A state moves one step at a time under one of 6 hidden systems, and each row is a state written as 22 numbers. Each run below is a few steps of one system.
q852, seq 1, 10 rows:
[[-31  -1   6  37  -6 -19   3   2  -5  29  11   8  -2   1  38   3  27  16
   -3  16  31 -45]
 [  9  -9  -5  10 -28  54 -28   0  26 -18  -7   3  22   5 -25 -17  17  18
  -27  16  -8 -16]
 [  2 -19  25 -39   8  17  25   5   6 -45  20  16 -23 -11  10  -9 -14   6
  -11  -9  -8  43]
 [-22   4  -3 -26  16 -23  41 -17  -6  23  -2  -4   8  -1 -11  60 -23  -7
    2  -7 -12 -16]
 [ 19  20 -29  11   2  -4 -32  -9 -34  15 -51  -1   6  -1 -20  -5  13 -29
   15 -14 -24   1]
 [ 16  -1   6   9  12 -36  -9  36  11  -9   0   7 -12  23  41 -44  18   1
   25   1  25  -6]
 [ -5   2  -5  14  -7   0  -1  -2  37  14  45 -22  23  23 -24   3 -15  28
  -11  38  18  -8]
 [ -4   4  12  22 -16  46 -12 -19 -16 -17  14 -15 -17 -46 -23  -3 -23   0
  -12 -16   3  33]
 [-23 -24  35 -19 -18  -8  23  -1 -13  13  -6  15 -16 -25  47  26  17 -12
  -12 -26   0 -15]
 [ -7  12 -29 -20   8  10  -4  -7  -2   9 -30  28  24  26 -10  19  37   9
  -16  29 -32 -28]]
q903, seq 2, 10 rows:
[[  4 -10   1  10 -30   7 -15  -7 -41 -25  -8  37 -18  -3 -15 -15  12  32
  -23  18  -5  37]
 [ -6   9  34 -19  31  -3  12  28  25   7   2  -4  -1 -14  40 -20  15 -13
   28 -16  18 -27]
 [ -4 -32 -37   5 -26  -3   0 -28   3  24  -3  -6  24  33 -11  29   2 -15
  -27  13 -30 -15]
 [  7  30   6 -12  30  29   0  13   4 -49   3  12 -10  -9 -29 -17 -11  35
   -1  12  11  26]
 [  6  -7   9  10 -15 -26   9  -7   5  23   0 -32 -10 -16  21  11 -22 -42
   39 -41   2 -10]
 [ -9   0  -7  -5 -17 -17 -14 -15 -41  21  -5  38   9  14 -18   2  24  25
  -21  43 -15  18]
 [  5  22   6   8  42  19 -14  37  29 -22  -6 -16  -2  -5  22 -28  14   3
    2 -15  32 -26]
 [ -4 -46 -10  13 -44  -4  15 -29  17  16  32 -20   3  13   7  18 -21 -18
   -7   1 -17   3]
 [-13  37  22 -27  21  25   4   1 -23 -12 -12  28   0 -28 -36  13   4  35
  -12  13   0  15]
 [ 23  -7 -10   8  -2 -15 -12  15   5 -12 -31 -21 -16   1  36  -4   4 -42
   21 -47  -2 -14]]
q552, seq 3, 10 rows:
[[  6 -25  43  15 -12 -21   9  26  -3  16 -16  -7   1 -16   1 -28 -16  -6
   24 -30  38 -17]
 [ 15  24  -5 -40 -27   0 -26  -8  22  26   4  -5  29  12 -20  26  17   3
   -1  32 -37   7]
 [-12  26 -24  19  44  17  -4   2  -5 -41  15  -5 -36  -8  36   2   9   5
  -18  -7  16  11]
 [-13 -57  14  32 -37 -16  19 -13 -17  33  -4   2   7  -2   0 -13 -15 -17
    6 -15   9 -20]
 [ 14  18  18 -49  -4  26 -10  13  15 -12 -14  16  25  -1 -47   2   6  31
  -11  22 -14  12]
 [  1  19 -19 -11  42 -18   9   9  12 -14   4 -23 -23   3  51  23  -1 -28
    7 -28   3  -4]
 [-16 -22 -20  46 -29 -14  12 -37 -33  20   9  22  -4   9 -16  -8  -9   5
   15  26 -10   0]
 [ 16  14  34 -12  10  30 -21  36  12 -14 -24   3  13 -18 -32 -36   6  22
    0  -8  23  -6]
 [ 10  -3 -12 -27  -1 -33  -9   5  27  24  19 -34   7  22  40  31   8 -31
  -11  -7 -14   4]
 [-22   9 -22  33 -13  20  12 -34 -23 -28  21  23 -25  -8  -6  14  -2  32
   -6  27  -5   8]]
q903, seq 4, 10 rows:
[[ -9 -14  22 -33  29 -25  19  10 -10  28  -9 -14  -2 -16  28  13  -8 -43
    2 -40  -1   5]
 [  9  -9 -35   3 -20 -23   3  -4 -13  -9 -33  33   9  42 -16  14  13  23
   -2  27 -19 -20]
 [ 12  29  -1   7  34  32 -17  11  33 -14  21 -14   5  -4  -9 -51  -1  -3
   29  13   4   8]
 [ -8 -26   2  12 -10 -33  10 -12  -9  34  24 -36   2   0  -6  32 -36 -18
  -19 -18  17  15]
 [ -4  28  13   3 -33   3 -11   5 -23 -21 -19  35 -12 -15 -14  19  22  51
   -5  20   9  -4]
 [ -1   3   7   2  17  23 -16   6  17   4   4 -13  -9 -17  53 -33  29 -43
   14 -21  -7 -10]
 [-20 -54 -12  -9   4 -14  35 -17  -7  12   9  15  17  36 -11  13 -12   1
  -39  17 -10   0]
 [ 18  36   7 -15   3  29  -1  17  27 -36 -22   3   8  -9 -43   6  -9  31
   20  -1   3 -17]
 [ 17   4 -16   4 -10 -19 -16 -17  -3  12  18 -31 -20  -8  24   2 -12 -47
   25 -22 -21  35]
 [-27  -1   1  14  19 -35  19  -3 -47  16  -5  36  -3   8 -11   2   2  30
  -12  28  20   3]]
q341, seq 5, 10 rows:
[[-27 -25   1  26 -40  16   5 -34 -15  18  28  19   5  -2 -12   8   4  21
  -25  33  -7   2]
 [-13  -1  25  -5  41  39  19  17   3 -22 -21  -1  -4 -31  -5 -13 -10  -3
   -6 -35  22 -19]
 [ 15 -23  -8 -47  -5 -28   5  -6   2  11   0   1   2  23  21  14   4 -35
   -5  -5 -42  30]
 [ -6  42 -19  12   1   7  -4 -12 -28 -19 -11  31  -8  -4 -35  19   5  43
    4  31  -3   5]
 [ 24  -6 -22  29  20  -1  -8  19  26 -12 -21 -28   3  18   4 -31 -10 -28
   27 -28  12 -27]
 [  6 -17  26  -8 -33 -39  -5   0  -4  33  41  -1   6   9  -4 -12 -10  11
    3  28   7  41]
 [-23  39  17  11  -3  20  -5   4   4   4  -6  -9  -4 -37   7  38  16  23
   -5  -8  25 -41]
 [ -2 -48 -16   9  -1  31  -3 -16   9   0   7 -10   2  10  28 -29  10 -45
  -24 -15 -24   6]
 [-17  -5  26 -32  22 -15  37   5 -26  -9   3  41  -6  -2 -19   2 -12  32
   -8  17   5  25]
 [ 20  29 -19 -21  -1   6  -9   7  20 -10 -45 -15  10   2 -10  36   4 -16
   15 -27 -20 -31]]
q80, seq 6 (10 x 22):
[[ -3   9   5  17 -17  36  -8  14  14 -44   1   9  -9  -6  -7   9  10  49
  -32   5  25 -16]
 [  4 -21  -2 -16 -13  31  28 -23  33 -18  19 -21  -5 -11  -2  16 -32 -30
   15 -24 -31   5]
 [-21  -9  13 -29  27  -8  23 -10 -45  28 -28  32  16  -8 -29   7  -2  -5
  -15   4 -15   9]
 [ 21  38 -20  -8   0 -30 -21  21   3  -6 -42   2  -4  13  19  21  27  -2
   24 -10  -4 -30]
 [ 18 -11 -25  22   2 -22  -8  -5  17   4  33  -8   6  39  -3 -44 -12  -9
   22  31  -4  23]
 [-19   7  29  30  14  -2   8  15 -13   1  18  -9  -9 -25 -15  -3 -24  34
  -15  -4  56   0]
 [  0   5  14  -3 -49  21 -23 -19   8  12  12 -25 -11 -38  24  31   9 -20
   -5 -21 -17   8]
 [-23 -21   1 -22  20  29  16 -15 -14  -4   1  43   1   5  18 -24  32  -6
  -22  24 -32  10]
 [  5 -17 -13  -1  13  -2  18  24  20 -20 -42   0  15  26  -4  16   0   5
   -8 -24  15 -55]
 [ 36   4 -14 -12 -27 -10 -13  -6  12  -4  -3 -12  14  18 -53  -2 -31   0
   24   9 -24  32]]
q761, seq 7:
[[-21  14   1  -7  21  31  18 -23  36  18  35  -4   8 -11  18 -13   8 -23
   33  20 -25 -19]
 [-10 -11 -13  15  35   1 -11  12 -34  15 -37  -8  17   4 -28   2  -3  -4
  -48 -19  22  -8]
 [ 18  -1  19  -4 -53 -28  -4   5 -12 -26  -6  24 -35 -10  28   6   7  17
   22  -8  -3  20]
 [-12   2  -6 -24  24  30  21 -13  46   7  26   5  24  15   2 -11  10  -7
   15  32 -29 -21]
 [  2  -9 -17  16  23  -8 -10   7 -27   0 -20 -23   6   7 -41  17 -29   4
  -46 -21  24  15]
 [ 15  13  25   2 -44 -30  -3  -1  -7  -4   7   7 -32 -23  27  -2  -2  -2
   51 -11  -2  17]
 [-19   9  -6 -10  31  29  -1  -4  28  29  11   4  33  12   8 -22  31 -10
    0  36 -16 -32]
 [  6 -14 -18  23   5  -2 -15  16 -25 -28 -23 -10  -8   9 -17  18 -12  18
  -57 -23  30  10]
 [  7 -10  25  -7 -46  -7  23 -12  11 -15  17  11 -29 -21  26  -1 -12  -7
   48 -12 -14  10]
 [-23   9   0 -24  43  24   8 -11  12  42   5  -1  41   3 -20  -6  12 -13
  -10  26 -18 -16]]
q80, seq 8:
[[ -9  19  20   5   9  -7 -11  28  16  -8  31  -3   1   5   5  -1   7  50
  -27  25  47  -3]
 [ -8  -4 -19  33 -34  34  -2 -32  17 -16  28 -31 -17 -19   7  32 -15  -8
   -9 -14  -7  -2]
 [-17 -30  26 -21  10  31  23 -15 -29   1 -12  31  -4 -29  -5 -25   0 -18
   -5 -12 -22  21]
 [  0   3  10 -42   9 -18   6  26  12  12 -39   8  20  14  14  30  27   0
   -9 -10  -3 -40]
 [ 27  11 -54   9  -8 -10 -20 -11  12 -13  -6  -1  11  45 -26  -3  -2   3
   12  29 -27   8]
 [  1  12   6  20  36 -19  24  11 -10 -21  15  -1 -23  -6 -12 -25 -40  12
   31  -6  34  18]
 [ -9   4  28   8 -30 -23 -14  -5  -6  54  16 -32   4 -30  10  26  -5 -15
    1 -15  16  -2]
 [-10  13   0   0 -12  33 -36 -10 -17   0   8  24  -9 -15  24 -17  48   7
  -26  26 -18  20]
 [ -7 -36  -7   2  16  17  30  16  34 -39   0   7  -8  19  38 -10   7  -2
  -15 -14   9 -35]
 [ 12 -33   1  -7 -28  12  11  -6   9   9 -18  -6  31  10 -63   7 -33   4
   -9  -3 -12  -7]]
q761, seq 9:
[[ -1  -3 -20   7 -36 -12   7  -2  12 -11 -18  20   8  30  -5  38  16  33
   -6  22  -5 -43]
 [ 26  -6  -4 -13  -7  44 -12  -3  31 -38  16 -22  -2  -3 -25 -16 -23  -8
   -7  -9 -19  36]
 [-21  -5  24   1  34 -35  31   2 -11  36  32 -18  -3 -12   8   3 -29 -10
   10  -8  31  10]
 [ -3  31 -14  15 -27  -6 -29 -14 -25  35 -35   3   8 -11  -4  26  28  -6
   13   1 -15 -29]
 [ 19   1  -7  -3  18  29 -24  20   9 -43  -5  19 -12  10  18 -52  28   4
   -9   9  -4  20]
 [-17 -46   9   5  -3 -18  46   6  20  -8  21   2   1  23   7  18 -23  19
  -18  -1  25 -25]
 [  2  15   4  -9 -37  27  -7 -30  -6  12  -7 -15   9 -32 -40  41 -18  -6
    1  -9 -27  10]
 [  5  30   5 -20  56 -10 -11  13 -14   4   4  -3 -14 -13  18 -31   5 -26
   18  -7   1  37]
 [-10 -18 -22  31  -6 -45   8   2 -13  22 -15  17   6  39  17   1  18   8
    4  18  13 -37]
 [ 20   4   2   6 -47  44 -23   1  25 -35  -9   6   6  -5 -32  -7   3  28
   -5   9  -8  -3]]
q341, seq 10 (10 x 22):
[[ -5 -17  10  10 -31  52 -24 -10   8   6  -4  16  12 -14   7 -41  36  -9
   -8  12 -22 -12]
 [-17 -10   7 -29  57   4  29  18  17 -17  21   6   6  20   5  -8  -7  17
  -35  14  16   7]
 [  9 -15 -11 -20 -32 -17  24 -14  -2 -11 -25  -4  -3   4 -18  59 -28  -6
    1 -26 -22  -6]
 [ 13  39 -14  10   8  26 -24 -19 -17  -9   1  -1 -14 -26 -19 -26  -1 -14
   34   8 -23  34]
 [ -1   8 -17  17  43 -52  -4  23 -13  20  -8  -1   1  29  27 -14  14  -5
    4   6  28 -15]
 [ 15 -27  19   7 -75  -7 -15  10  13   8  -8   8  15  10 -13   0   8  27
   -3  12   6 -19]
 [-12  24  19  -4  19  49   1  -1  42 -13  43 -24  -1 -27   1  -7  -8   7
    1   6  10   1]
 [-25 -31 -16   2  19 -23  27 -19 -22  23   7 -14  -6   4  22  35 -14 -34
  -28 -22  -4   4]
 [  2  -3  19  -9 -26  15  -2  -7 -44 -13 -42  45 -13 -26 -18 -11  14   9
    6  -7 -20  14]
 [ 16  32 -18 -27  48   6 -10  22  31 -15  -9   2  11  24  12 -25  24  -8
   17  13 -14 -10]]
q552, seq 11 (10 x 22):
[[-22 -13   3   5  49  44   6   3  11  15  -2 -11  30  -5 -19 -31  -2 -15
  -23  -2   9 -24]
 [ 20 -22  -2 -20 -18 -52   1  19 -12  -6  -8  -7  -3  28  -7  30 -20  12
  -30 -13  14  28]
 [  1  29   8  -5 -25  20  15 -21  15 -23   9  17 -25 -27  15   7   4   3
   55   6 -28  -5]
 [-22   4 -12  17  59  15  -5  -6 -18  39  -7 -12  23  -3 -15 -24   3 -26
  -13   2   6 -11]
 [ 24 -18   2   2 -34 -46 -20  28 -15 -12 -15  10  -6  29   0   4   3  28
  -23   2  23  17]
 [  3  16  13  -7 -26  36   7  -9  50 -18  23  -4  -6 -17  20  -1   9  -4
   39   6 -22 -22]
 [-25  -2 -18  12  52  13   4 -18 -17  28  15 -23  15  -3 -21   6 -17 -18
  -40   2   6  13]
 [ 16 -17  19  -1 -38 -35  -3  18 -36 -21 -29  23 -25  -4   4   9  -2  20
   -8 -19  13  21]
 [ -1  10  12 -26  -6  30  10  -7  37   7   0  13  13  -8  16 -15  24 -18
   44  11 -37 -31]
 [-13   6 -39  13  61  -9   3   1  -9   6   9 -18  12  29 -17   8 -13   4
  -37  15  18   3]]
q852, seq 12:
[[ -6  17  -6 -20   1  39 -20  -7   3 -32  20  -4 -16 -16  13  25  17  14
  -49   4 -11  33]
 [-16 -29 -14   1  -5   3  51 -23  -7 -30 -10  24 -23   2  17  27 -16  -7
   11 -19 -20 -17]
 [  3 -13   8 -30  15  -8  10   2 -14  37 -44  17  36   9 -39 -13   1 -20
   10   1 -22 -12]
 [ 30  44 -10 -19  31 -29 -36  33   2 -11 -15 -14  -6  12   6  -5   9   1
    5  -5  13  21]
 [  5  -3 -26  42 -17 -32   4 -12  21   2  42 -22 -15  24  24   2 -21  -3
   28  13  11  -3]
 [-23 -16  18  44 -12  27  -5 -16 -18  32  13   1  14 -24 -35 -33  -8   8
   -6  12  19  -4]
 [  0   5  43 -22 -22  27 -21  25   8 -14  -8  -4  -7 -35  17  13  21  16
  -34 -23  16   0]
 [-11  -5 -21 -31 -12   5  19 -23  13 -19  18  21 -13  18  32  37  19   1
  -14  21 -39   4]
 [ -9  -9 -26   3  42  20  36 -16 -17 -14 -33  22   7   9 -35 -11 -19 -13
   13  -4 -19 -14]
 [ 32  -7  21 -27   1 -39 -10  35  -2  11 -34 -15  13   8 -17  -8 -18 -16
   12 -31  12  10]]

Which system made each run below?
seq 13, 2 rows:
[[ 14  14  28 -32  21 -40  17  31  -7   6 -22  12   9   2 -28 -11 -19  11
   34  -4  16   5]
 [ 18  50 -29   4  -6 -26 -28  -3  13  16  -4 -15   1  13  13  20  17 -10
   40  12 -17 -13]]

q552
seq 14, 2 rows:
[[ 17 -19  14 -52  -1   1   8   4  15   3 -13  24  11  12  13 -26  18 -30
   23   2 -43   9]
 [-20  29 -23   2  51 -20  25   2  10  -5  15   9   3  25   0  19  -3  26
    4  30  15 -22]]

q552
seq 15 (2 x 22):
[[ 18  15  39  -6   1 -24 -12  27   6  16  -3 -29  -4 -29   1 -16 -18 -14
   35 -32  28   9]
 [-14  10   5 -11 -19 -16 -27 -11  -5  39  42  -7   6   1  21  19  23   8
  -30  37  -6  28]]

q80
seq 16 (2 x 22):
[[-12 -30 -13  11   7   0  16  11  10  -2 -29  15   6  24  33  -2  28  -8
  -11  -9   3 -58]
 [ 18 -33 -21  -1 -10   6  20  -6  29 -27  11  -1  16  40 -42 -10 -36  11
   -1  17 -12   6]]

q552
seq 17, 2 rows:
[[  1   2  11  -9   3 -52   7  -7 -26  28  21 -14 -22 -13  24  12 -21 -25
   20 -15   4  39]
 [-13  30   5  15 -24   3 -27  -7 -30  25 -30  24   1 -21  10  12  46  12
    4  13  -4 -28]]

q341
seq 18:
[[ 27  37  -7 -45  14  14 -17  18  28 -41  -3   8  -5  12   5  -3  18  14
    7  12 -21  19]
 [-25  -2 -21  35  29 -21  22 -16   3  16  32 -22 -15   4  40   9 -10 -23
   13  -5  15 -18]]

q552
seq 19, 2 rows:
[[ 21   7 -11  15  15 -30 -27  10 -12  35 -20 -10  11  13   3 -43   8 -37
   35  -2  -5   3]
 [  4  13   2  32   9 -26 -27  30  12   4  24 -15  -3  16  14 -24   7  28
   -8  18  49  -1]]

q852
seq 20:
[[-12 -20 -14 -17 -14 -13  22  -9  18  19  -8   4  27  31 -10  47   3   8
  -19  14 -15 -38]
 [ 19  29 -34  14  17  23 -12  -7 -14 -29 -34  11  -2   2 -44 -14 -10   1
   24   2 -19  10]]

q80
seq 21, 2 rows:
[[ -2  17  18 -19  52   8  -7  25 -23  -7 -14  24   6  -4 -18 -38  14  20
  -15  13  18  20]
 [ 18 -20  -8  12 -22 -27   2  15  42   2   0 -35   4  23  26  13 -11 -18
   16 -24  13 -36]]

q903
seq 22:
[[ 13 -27   8  -8 -52  -5  18   0   6 -16 -38  10   5   4 -24  30 -15  10
   10 -24 -10 -26]
 [ 10  11  15 -48   6  18 -11  -8  14   3  34  -4   7  -7 -11 -14  -1  -7
   -2  22 -30  54]]

q761
seq 23:
[[ 24  39  -6  10  25   3 -34  36   4 -28 -21 -19  -1  -1 -22  -8  -3  21
   -9 -13  33   3]
 [  8 -12   1  -2 -33 -29  11 -17  15  -2  50 -19 -23   4  23  19 -27  -7
   16   2  -7  35]]

q80
seq 24:
[[-20  44   2  18  28  28 -17  -5 -32  14 -22   1   2 -40 -24   8  11   8
   -6  -5  13 -11]
 [ 20 -19   3 -15  -2 -23  -8  27  -8 -20 -32  14 -20  13  49 -18  27 -19
    1 -29  -3   1]]

q761
seq 25:
[[  9 -16  -1  21  -6  43 -16   7  44 -15  26  -9  12  11   6 -54  10   1
    1  19   3  -9]
 [ -9 -27  18 -11  11  20  24   7   8 -22  16 -13   3  -6 -23  21 -35  19
  -48 -16  22  14]]

q80
seq 26 (2 x 22):
[[-32  -6 -24  29  26   8  15 -21 -48   7 -32  29  -8  -6   2   2  14  -8
  -10  -3  -3 -23]
 [ 27 -37  19  -8 -10   9  -6  31  22 -18 -20  11  15  19 -13 -60   0   0
    5  -6   7  -2]]

q903
seq 27 (2 x 22):
[[ 12  -8   9  14 -13   5 -37  14 -19   6  -8  21  13   8 -23 -58  20  20
  -13  27   9  23]
 [  0   9  16 -11  -7 -11  10  27  44 -26  20  -9 -10   7  31  27   4  34
   -8  -1  30 -27]]

q761
seq 28:
[[ -4 -37  -6  18  13   6   7  16  36  16   0 -29  29  26   1 -14  -7 -15
  -17 -10  21 -44]
 [-10  -6  25  16 -46  15 -19 -13 -33   3   7  -1 -13 -37 -14  21  -6  21
  -34  -9  12  27]]

q761
